Each scene shows the same named points in several views, each turned, perhaps mirrored, and shifted as a whole.
A view may leave some points out. In some views, one point has been moved. Which views, in the order they come, and which point in each? Write no view if no view has one.

Scene 1 (5 views)
In the rows, zero is written as 128.
panel a:
  rumo [149 127  81 115 153 153 137 100  90 157 116 129]
  funum [153 124  95 115 148 132 159 104 102 180 133 120]
  telol [145 124  74 119 154 152 133  96  87 157 135 126]
  geguz [148 137  81 131 154 173 125 101 108 160 130 120]
  lesi [157 128  88 133 144 159 149  98 106 155 129 114]
  sen [164 114  82 125 156 153 133  93  86 144 129 109]
  gito [154 133  78 124 149 146 148 103 103 142 147 111]
  Roz [163 118  68 124 159 125 149 107 105 130 134 100]
  Sogug [156 129  76 118 169 147 140  98 103 149 110 126]
  godi [159 127  80 129 161 157 137  98 108 151 127 112]
  rin [150 107  69 130 149 154 144  87  87 158 106 132]
  magep [144 118  78 126 145 163 120 104  91 175 129 120]
  telar [146 118  75 128 149 144 141 104 105 173 124 121]
panel b:
  sen [139 129 141 118 138 135 173 108 150 149 116  95]
  magep [129 141 114 109 138 122 170  93 139 160 118 113]
  Sogug [139 131 144 134 125 129 151 108 146 158 132 113]
  funum [123 125 132 125 141 144 181 102 124 150 151 125]
  telar [128 128 120 123 140 131 168 102 141 162 139 120]
  rumo [126 138 135 118 123 133 157 101 138 156 128 109]
  gito [122 135 145 123 152 126 171 110 152 143 143 100]
  Roz [127 121 146 143 156 140 163 126 159 151 134  96]
  godi [140 136 143 127 141 124 167 100 155 155 131 110]
  telol [126 134 130 112 133 119 162 110 139 148 128 105]
  lesi [134 136 139 117 141 133 178  93 156 156 143 108]
  rin [139 117 121 110 114 136 160 106 151 165 129 104]
  bar [112 126 144 112 145 147 183 113 149 140 150  89]
panel c:
  telol [128 110 131 150 154 120 122 170 136  79  71 103]
  lesi [134  86 131 157 140 124 124 186 139  97  70  91]
  geguz [125  92 134 141 154 133 119 173 155  96  73  95]
  bar [141 113 126 172 129 118 125 198 122  81  65  87]
  Sogug [133  90 119 153 162 101 127 168 142  89  83  95]
  rumo [140  94 127 145 153 111 127 171 140  76  72 100]
  magep [126  90 147 147 153 133 115 168 142  77  67 112]
  telar [130  86 147 153 151 114 118 176 127  87  79 104]
  gito [129 112 129 165 145 119 115 189 137  93  77  84]
  sen [126  96 118 173 149 120 125 173 145  80  64 102]
  rin [130  80 122 153 156 117 139 163 117  80  67 108]
  godi [126  89 125 161 153 118 120 176 148  96  76  94]
  Roz [128 102 118 189 157 105 111 185 129  85  86  80]
panel d:
  telol [ 77 122 193 151 174 141 160 193 124 116  76 161]
  rin [ 68 128 179 140 165 141 166 163 135 125  66 156]
  Roz [ 71 111 181 159 153 119 175 180 102  95  99 147]
  lesi [ 68 108 193 161 166 153 162 169 128 104  91 168]
  geguz [ 70 110 198 148 176 152 139 182 135 105  90 170]
  Sogug [ 58 110 182 140 178 138 161 178 123 113  85 142]
  rumo [ 69 116 179 150 184 148 162 182 125 116  76 156]
  funum [ 49 121 193 181 176 152 184 186 128 108  84 158]
  sen [ 85 115 187 151 170 131 169 176 127 118  96 162]
  magep [ 72 132 187 157 177 145 149 187 143 114  82 175]
  telar [ 54 129 188 162 167 143 161 182 134 106  80 161]
  godi [ 66 108 193 149 169 140 156 176 127 106  97 159]
  bar [ 86 109 191 175 157 149 188 178 106 105  80 166]
  gito [ 76 106 199 163 163 142 166 187 111  99  90 160]
panel e:
  magep [125 145  96 164  40 148 120 103 154 113 128 181]
  gito [139 137  96 144  65 127 114 101 131 100 130 159]
  funum [121 144  87 173  76 137 127 113 145  98 146 156]
  rin [100 143 108 149  55 124 116 122 157 108 129 190]
  geguz [140 136  97 155  55 147 122 109 140 120 112 184]
  Roz [122 154  95 133  70 122  89 106 125  96 134 155]
  Sogug [119 142  95 152  78 134 101 119 143 103 118 186]
  lesi [126 134  97 152  59 133 126 117 130 115 127 167]
  rumo [120 132  96 163  62 132 107 112 151 104 126 184]
  bar [124 124  97 147  57 110 119 103 132  94 146 151]
  godi [129 143  94 146  62 140 113 115 132 109 119 177]
  sen [117 138  91 138  47 136 108 112 135  94 127 177]
  telol [128 139 100 152  56 134 113 100 155  98 128 182]
Moved in: no view
